Named turns come first, each shown by rows before and after it. Which turns, in which order, take the first row of each pair that follows to the second? Write the first one first, as in the answered first pair.
turn Rebis:
[-12 -14 -15 -28 -24  35  16  12  11  34   2 -19   4   1] |-> [-32 -11  21   7   5  11 -18  17  42 -20   9  -2  19   5]
[ -7   7  13  18  22  10  -5  -3  11 -16 -14   3  -2   4] |-> [  4   7  -7   2  14  21  14  -8  -9  14 -18  -7 -15   2]
[  0  -7   5   3 -21   5   9  15  -1   1  12   5  17  -4] |-> [ -3   0  16  18   9 -11  -1   8  -6 -14   8   6   7  -3]
[ -6   4   5   9   8   6  -8  -3   8 -13  -3   2   7  11] |-> [ 0  6 -4  3 11  6  3 -9 -9  4 -9 -5 -7  9]
turn moz:
[  0  -1 -17 -29   7  17  21   2   8  33  -7  -4 -11 -12] |-> [ -2   8 -16  -7  22  28  11 -18   5   3 -17  -8 -16  24]
[  5   5  -8  -1   1  14   9  -2 -13   9  -5  -6  -2   7] |-> [  3   8   1  10   7   9  -1  -3  -8 -10  -2  -2   0  17]
[ -2  -4 -11  -2  -4  12   9  -6   3  14  -3  -3   7   8] |-> [-4 -1 -5  7  2 10  3 -9  6 -2 -2 -1  8 17]
[ 21  16  -2  11   1   2  -2  -9 -22 -30  14   0 -11  29] |-> [ 17   9  11   7  -6 -20 -10  12  -9 -32  32   9  -1   7]
turn Fezil:
[  1   2   6  -8   8  28  -8  -8  17  -4 -11 -11   8  10] |-> [  7   5  16  -3  32  -5 -12  -5   2  -2  -1 -11 -10  -5]
[ 17  -2  -7 -11 -17  -2   1   9 -16  12   4  -3  -9   3] |-> [ -3  -6   9  -1 -15   5 -14  14  18  -6  -4   7  15  -1]
[12 -5 -7  4 -2  8  2 -9 -8  2 -8 -7 -4 12] |-> [ -1  -5   6  13   6   2  -8  -5   9  -9 -10   1   7   3]
[ -4  -1   9  12  22 -28  -5   4   8   3   1   2   2 -32] |-> [ 14  -2 -25 -10 -16   9  18  -7 -13  24  -3 -13  -4   0]
turn lat:
[ 15   0  -8 -12  -7  -5  16   5 -25  26   8 -14 -17  -4] |-> [  9   1  -8 -12   1   2  17  -1 -23  30  -2 -15 -16  -8]
[  2  -1   6  14  -3  -6  -8  -6  17 -13  17   7   6  20] |-> [  4   1   3  15   1  -4  -6 -10  11 -12  15   4   2  26]
[ -2  -1  -6  -1   2  14   5  -9   5  -3 -11  -4   1   8] |-> [ -5  -3  -3  -1   1  13   2  -6  10  -1 -10   0   6   2]
Now pairs of rows:
Between the rows of a pair lie two turns.
[-3 -3  3 -2 -3 -1 -2 11 10  5  1 -1  6 -5] |-> [ 2  0 -2 -3  7 -4  3  5 -2 13 -4 -5 -4 -6]
Rebis, Rebis
[  8  -7   5  16  -3 -10 -13  18   1  -1  22 -11  -7  -6] |-> [ 12  -6 -11  11 -15  13  -1   5  -6   6  12 -20 -10  13]
Fezil, lat
[  2   0  -8  -8  -7   7  -2   1  -1 -11 -10  -9   7  -1] |-> [  2   3  -3  -2   5   0  -5  -1  -4 -16 -10  -9   3   1]
moz, Rebis
[  5  -9  -4 -10 -22  -1   2  10   5   8  14   1   9   0] |-> [ -9  -6  11   6   3  -9 -10   7  18  -4   4   7  12 -10]
moz, Fezil
[ -7  -2   4   4  -1  23   6   3  24  -9 -14   6  17   2] |-> [ -6  -4   3  -1  -6  19   8   9  26   0 -11   7  18  -8]
moz, moz
[-3  3 -7  7 13  2  6 -1 -5 11 -7  1  3 -3] |-> [  0   2 -11   1   2   8  10  -1  -5  13  -5   0   5   2]
moz, Rebis
[  7   4  -6 -10   6 -10   5   4 -18  13   1  -6 -16 -11] |-> [-10  -1  -7 -10  -9  23   2   1  12   5 -14  -3   8  -3]
lat, Fezil
[  1   2  -7  -4 -10  15   2  -5   2   2  -6  -3   6  15] |-> [  0   7   0   7  10   6  -1 -11  -3  -3 -10  -3  -3  15]
Rebis, Rebis
[ 11 -15  -2 -26 -26 -25   5  15 -13  29  18  -6 -22 -23] |-> [  0 -21  12 -16 -42 -20 -13  24  17  -7  28   6   4  -9]
lat, Rebis
[-16 -11 -12  10 -18  19  -2   0  20   7  -1   5  12   4] |-> [  1  -8 -23   1 -19  13  11  -4  -6  22   4  -4  -7   8]
Fezil, Fezil
[  6   4  13   4  -3   1  12  -4  -8   6  -7   8 -11 -11] |-> [  1   1  13   2 -14  11  11  -1   4   2  -8  12  -1  -9]
Fezil, lat
[ -9   7  -9   5  20   3   1 -26   3   3 -31 -18  13   2] |-> [-11   5  -6   7   7   9  -6 -23  15 -13 -24 -13  25  14]
Rebis, moz
[ -2  -3  -4   6  18   1   8  -4  -2  24 -16  -6  -5 -16] |-> [ -6 -10   2   2   5  -2   3   8  12  22  -7   1  10 -24]
lat, Rebis
